First come named turns, each shown by rows before and after it. For each pair of rows after them, which turns, in which order, take the first row to the second? The first pair is done for you.
Q592:
[-11 -32  -7 -14 -12  40  18  -6 -15  13  29] |-> [-14 -33   0 -28   5  37  20  -8 -13   4  26]
[ 39   2 -31  54 -20   0 -33 -10   3 -12   8] |-> [ 33 -15 -52  43  -5   6 -26  -5  11  10  15]
[ -7 -26 -38 -12   1  -6 -10  13  12  31   1] |-> [-16 -17 -26 -43  26  -8 -13   8   4   9  -9]
[-11 -28 -20   0   2   4   7   7  10   9   3] |-> [-15 -21 -16 -23  19  -2   4  -1   3  -2   3]
Q914:
[  3 -69 -51  31  14   5 -60 -12  40  39  -8] |-> [  0 -91 -37   1  -7  52  -9  -4   1  36  44]
[-19 -23 -22  -8  29 -29 -16   0  23  34  -8] |-> [ 18 -21 -34  30 -20   5 -16   8  -3  27  23]
[ 36 -11 -44 -10  26  -3 -20 -23 -24 -51  18] |-> [ 30 -15 -34 -30  41  -4  -7 -25 -23 -46  16]
Q843:
[ -4  31  10  23  -2  13   8   2  -9 -26  -5] |-> [ -6  27   9   3   7  16  14   4 -11 -29   6]
[  7 -36   3  39 -78  -4  21   2  -8  54  52] |-> [-14 -44  12   7 -64   1  37  -1 -16  60  64]
[  7 -13  -9  52 -40  14  -6  30  26  34 -11] |-> [ 20 -36 -32  15 -32  49  11  17   2  13  36]
Q172:
[ -6   4 -23   7  36  13   1 -11   7 -57   6] |-> [  2  10 -16  53   3   4  -5   8  22 -33 -14]
[ -7  14  -7  78 -58  15  16  18  30   3 -36] |-> [-53 -28 -12  -5 -18  22  65  30  30  42  -4]
[ 21 -19   9  12 -26  33   9  12 -44   6  11] |-> [ 15 -17  10  -2 -19  28  13  10 -43   5  14]
[ -6 -14  36 -24 -37  56  66  20 -53  -9  44] |-> [ 17   9  37  -5 -39  49  44  12 -62 -39  34]
Q313:
[ -4 -11 -13  51 -23 -17 -16  12  35  53 -20] |-> [ -4 -46 -48  -5  27   4  -2   3  20  40  16]
[-11  47  42  -5 -20 -11  10  13 -15   7 -41] |-> [ 10  21 -23  36 -17 -21 -32   9  13  35 -42]
[ -4 -14  22 -61   7  12  20   8 -28 -19   8] |-> [ -3  23  56  -2 -33  -8  12  10 -15 -10 -30]

Each pair is two turns apart.
[-14  33  49 -14   4  29  22 -20 -65 -53  21] |-> [-20  39  31  85 -13 -25 -34 -12  10  17 -44]
Q843, Q313
[ 11  39  61  49   9 -72 -28 -10   1 -19 -53] |-> [-42 -30  42   2  13 -52  19  19  26  88 -19]
Q592, Q172
[  2 -30 -20  -2  26  18  22  -9  -7 -15  60] |-> [ 31   7  -8  48   5  10  -4 -19 -14 -49  36]
Q592, Q172
[  4   9  37  41 -49  -4   4  10 -22  -6  10] |-> [-19 -16  27 -28  -4   9  32   3 -31  -7  36]
Q172, Q172
[-30  -4 -20  -8  12  12  16  19  36  44   9] |-> [-20  44  32 -23   8   5  20   5  -5 -22  -7]
Q172, Q313
[  7 -38 -22 -30   9  20  23  -4  -1 -11  32] |-> [ 30   0   3   1  -9  14  10 -11 -16 -53  16]
Q172, Q313
[ 29  19   5  52  -9  -2 -25   8  13  -4 -26] |-> [ 11  12  37  26 -36  29  17  20  -5  13  -6]
Q914, Q313
[ 20   8 -26  32 -19   3 -44   1  -7   5   8] |-> [-29  -4 -10 -45  25  -8  -4   7  -6  24   8]
Q313, Q843
[-26 -60 -52  14  12  14  16  13  35  75  12] |-> [-43 -19  23 -76  41  20  58   2 -15   1  17]
Q313, Q592
[  2 -16 -39  44 -13  -7 -21  14  67  48 -10] |-> [-46  -6  21 -71  23  19  42  10  17  11  17]
Q172, Q313
[-25  16  13   6  61 -15 -28  -1  15  32   1] |-> [  8  -8 -12  38  25  28 -26   7   0  36  38]
Q914, Q592
[ 22   1 -24  47 -16 -31 -25  -5  12  32 -46] |-> [ 23 -36 -28   3 -32  25  30   6 -31  41  27]
Q592, Q914
[-34  18  44 -11 -12   3  11   2  -7  -2  -1] |-> [-40  -6  14 -16  11  -8   8   5  12  29   2]
Q313, Q172
[-34  37  45   0  27  -8  17  17  12  -9 -18] |-> [ 11  15  16  41 -21  41  31  23  -1   4  31]
Q313, Q914
[ 47  13 -26  28   9   0 -29 -34 -18 -33   2] |-> [  5 -22 -41  25   4  -6 -12 -12  20  55  -1]
Q172, Q592
[ 20  30  14 -12  25 -19 -14 -22 -16 -67 -13] |-> [  9  17  37 -40   5  10  26  -6 -36 -54  21]
Q592, Q914
[ 47 -17 -46  55 -56 -30 -43   3  21  17  33] |-> [  5 -40 -54 -56  41 -55 -29 -15  25   6  39]
Q313, Q914
[-51  62  20 -10  41 -16  10   2  -2 -72 -49] |-> [-19  57  33  53 -51  45  43  26 -27 -51  -8]
Q172, Q914
[ 16  38 -15  47  21 -55 -67 -20  30 -24 -61] |-> [ 53   0 -59  90 -29   0 -56  -1  23   9 -10]
Q843, Q172
[-35 -18  12 -74  44  -1  31   0 -16  -1  19] |-> [  4  37  54 -13 -18  11  24   2 -43 -53   0]
Q592, Q592
[ 40  -6 -35  56 -28  34  10  -4  -7   3  28] |-> [-25  17  22 -50  37   8  44  -9 -16 -25   4]
Q914, Q592
[ 26  17 -16  -8  14  17   3 -12 -21 -42  11] |-> [-13 -11 -14  25 -24  10  20  16  19  43   8]
Q172, Q172
[ 24   0  16 -33   6  11   4   1 -47 -24  16] |-> [ -6   8  21 -36  37 -22   0  -2 -24 -11 -23]
Q592, Q914
[-10  11  73 -25  29  -2  22 -19 -44 -39 -41] |-> [ 29 -36 -37  49  42 -27 -48 -26  13  10 -40]
Q313, Q313
[ 14 -34 -18  -6  -4  34   9 -11 -12  16  45] |-> [-12   3   2 -33  45 -23 -20 -24   1  -8 -17]
Q914, Q592
[ 12  31  25  25 -11  -4  13  -3 -38 -32   0] |-> [ 14  -4 -28  54 -14  -9 -17   1   2  10  12]
Q313, Q592
[ 20  35 -14  -5  57 -20 -22 -28   1  -5   0] |-> [ 18  53  11  34  20 -29 -25 -17   9   2 -21]
Q313, Q172
[-11 -18   8 -72  58  -7   9 -22   9  36  13] |-> [  3  52  69 -10   8 -30  -9 -21   4  -4 -49]
Q592, Q313
[ 35   9 -34  38 -27  33 -14   7   0   5   5] |-> [ -5  12  16 -55  24  27  26   0 -19 -16   6]
Q914, Q592
[ 27   8  33   6   8  -1  27  12   1 -26  -5] |-> [ 43 -21   7   6  16  17  24  13   1 -33  16]
Q313, Q843
[ -4  32  29   8 -45   4  -9 -13   9  28 -14] |-> [ 14 -10 -37  -4 -16  25 -20 -22   5  24  35]
Q313, Q843
[ 12  43 -27  27  34 -19 -33   4  15 -45 -35] |-> [ 36  15 -44  11  14  32  -5   5 -19 -58  28]
Q313, Q914
[ 23  -2 -15  39 -40 -21   1 -37  19  47 -16] |-> [ 28 -13  -1 -14 -30  17  44 -42 -28   5  40]
Q843, Q313
[ 50 -23 -22 -18  11  30  20   1 -40 -67  32] |-> [ 42  -3  14  41 -54  32  28  19 -36 -34  11]
Q313, Q592
[-23 -28  23 -38  -7  41   5   2 -39 -21   2] |-> [ 10  -9 -14   9   6   4 -54 -12  -5 -45 -26]
Q914, Q843
[-35 -12  16 -10 -12 -24  13   9  19  58 -22] |-> [-22 -26  23 -10 -30   1  35  16  -1  57  11]
Q914, Q914
[-17  23  32 -18  16 -16  -3   5   9 -14 -35] |-> [-21   0   8 -14  26 -24  -7   7  33  16 -28]
Q313, Q172
[ 25 -14 -32  70  -9  -9 -28 -10  21  23   0] |-> [ 40 -25 -37  21   5  30 -12 -26 -13 -21  48]
Q843, Q172
[ 43  51   7  44 -28 -11 -38 -21  -3 -54 -24] |-> [-17 -33 -19  22 -37  18  10  25  38  84   9]
Q592, Q172
[  8 -62 -36 -28  15  11  18   9  17  30  31] |-> [ 35 -55 -45   9  -4  20  -3  12  15  25  30]
Q914, Q914
[ 37 -16 -20  -3 -34  61  17  -1 -71 -43  67] |-> [-10  42  53 -50   8   8  18 -15 -69 -78   0]
Q843, Q172
[ -7  35   6  11   7 -32 -27   5  12 -16 -47] |-> [ 19  -1 -48 -11  38 -11 -32  -9   4 -22  -5]
Q313, Q843
[ 11  33 -26  29  -4 -15 -46 -13  -6 -42 -27] |-> [-23 -35 -60 -15  24  -2 -11   7  16  27   9]
Q172, Q313
[ 23   5  16 -36   2  -7  21   8 -31 -15 -18] |-> [ 40   4  -3 -19   7 -16  -3  -6 -26 -22 -23]
Q914, Q843
[-16 -16 -25  49 -13   3  -3  32  32  57  -6] |-> [-38 -13  18 -43   7  20  51  29  -9  28  20]
Q313, Q313
[ 25  36  42  41 -23  -2  -6  -6 -20 -39  -6] |-> [-15 -29   7  20 -25  18  35  22  10  56  20]
Q592, Q172
[ -1  36  62   1 -21 -42  26   3  11   3 -23] |-> [ 29 -33 -39 -18  34 -36 -11 -10  36  21  17]
Q313, Q313
[  2 -41 -35  -2  -1 -28  16   3  22  38   8] |-> [ 43  -2 -37   5   8 -27  -8 -16   2 -35   3]
Q172, Q172
[ 38   6 -12 -40  52  23   8 -34   7 -17  22] |-> [ 69  18 -21  40  -1  19 -14 -27  23   8   1]
Q172, Q592
[-26  29  58 -23 -20  -6  38  22 -14   5 -17] |-> [ 21  34  34  38 -57   7  20  17 -16  -6  -5]
Q592, Q843
[  7 -19 -12  16 -30  30   8   0 -12  15  30] |-> [ -9   7  -1 -34  28 -11  -9 -24  -7 -33  -5]
Q914, Q172
[-10 -22 -16  30 -12 -11  -6   3  33  57  -1] |-> [  4 -43 -44  -8  27  -1 -13  -7  19  34  27]
Q843, Q592
[  6  31  -4 -29  48  -1 -29 -21  -6 -44  -8] |-> [ 10  12  17  -9 -25  53  21  10 -36 -15  29]
Q172, Q914
[  3 -21 -12  12  -9  33  22 -19 -10  35   8] |-> [ -3  -7  -9  27 -13  20  16 -16   1  43 -10]
Q843, Q843
[  1  61  40  11 -37 -20  38  -6 -63 -84 -12] |-> [ 20  57  -4  85 -63 -42 -10  -4 -18 -44 -41]
Q843, Q313
[  4 -27 -18 -28   3  24  24   9 -17   6  33] |-> [-12   3  12 -48  31  -7  12  -6 -11 -21  -2]
Q843, Q172
[ 46   7 -18  66 -48  22 -37  -5 -14 -15  -6] |-> [-33 -55 -27 -21   1  17   4  16  19  68  13]
Q172, Q592
[ 30 -10 -42  38 -32  -9 -13  12   9  39   4] |-> [-20  -2   7  -6 -21 -27  14  22  18  64 -20]
Q914, Q843
[ 18  43  37   7 -44  14 -13  -4 -27 -41 -26] |-> [ -8  -7   8 -60 -17  45  30   7 -39 -15  34]
Q313, Q914
[ 13 -33  -8   2  -6  26   7  10 -18  21  31] |-> [ -6  -8  42 -13  -6  16  25  10 -32  12  12]
Q592, Q313
[-19 -16   8  -1 -10  10  18  16  10  39  21] |-> [ -2  10  -8   5  30 -27 -30 -15  18  -7  -8]
Q172, Q914
[-29  -6 -55  -1  -8  13   3  20  12  56 -11] |-> [-32  39   5 -50   0  24  27   7 -31  -6 -14]
Q172, Q313
[  0 -39 -41  -9  -2 -18   8  14  13  36  24] |-> [-22   0  16   8 -20 -44  17  19  15  37 -19]
Q313, Q843
[ 66  13   1  41 -42  40 -11  -1  -2 -45  33] |-> [ -4 -10  14 -84  56   8  19  -4  11 -27  20]
Q313, Q914
[ 13   3   8 -26   8   6  -6 -38  -9 -45  34] |-> [ 15  -3  -7  48 -39  -3 -27 -23  26   5  17]
Q172, Q592
[ 28 -24 -17  33 -38  16  10 -13 -24 -12  26] |-> [-17  -3  26 -33  19 -21  31 -26 -22 -33  -4]
Q914, Q592
[ 41  46 -14   3   7 -19 -43  11 -20 -58 -42] |-> [ 43  25  -3  -4 -39  37   7  26 -56 -43  14]
Q914, Q592
[-24   3   4  19   8 -33 -10  12  36  55 -37] |-> [ -1  11 -11  33  19 -40 -34  -5  29  24 -37]
Q172, Q843
[  3 -36   9  -9  -4   9  25  19  -7  21  46] |-> [ 12 -14  19  32 -35  -6   9  28   0  33  21]
Q313, Q313
[ 16  67  37  16  30 -35 -21 -37   0 -50 -52] |-> [ 35  43 -23  64  25 -36 -49 -35  24 -19 -47]
Q313, Q592
[-33  26  27 -16   0 -10  66   4 -21  10   5] |-> [  1  28  10  30 -37   8  53   8 -28   4  15]
Q914, Q914
[-49  35  75  31 -70 -13  22  30  -4  66 -39] |-> [-64  29  93 -65 -15   5  46  12 -40  16  -7]
Q172, Q592
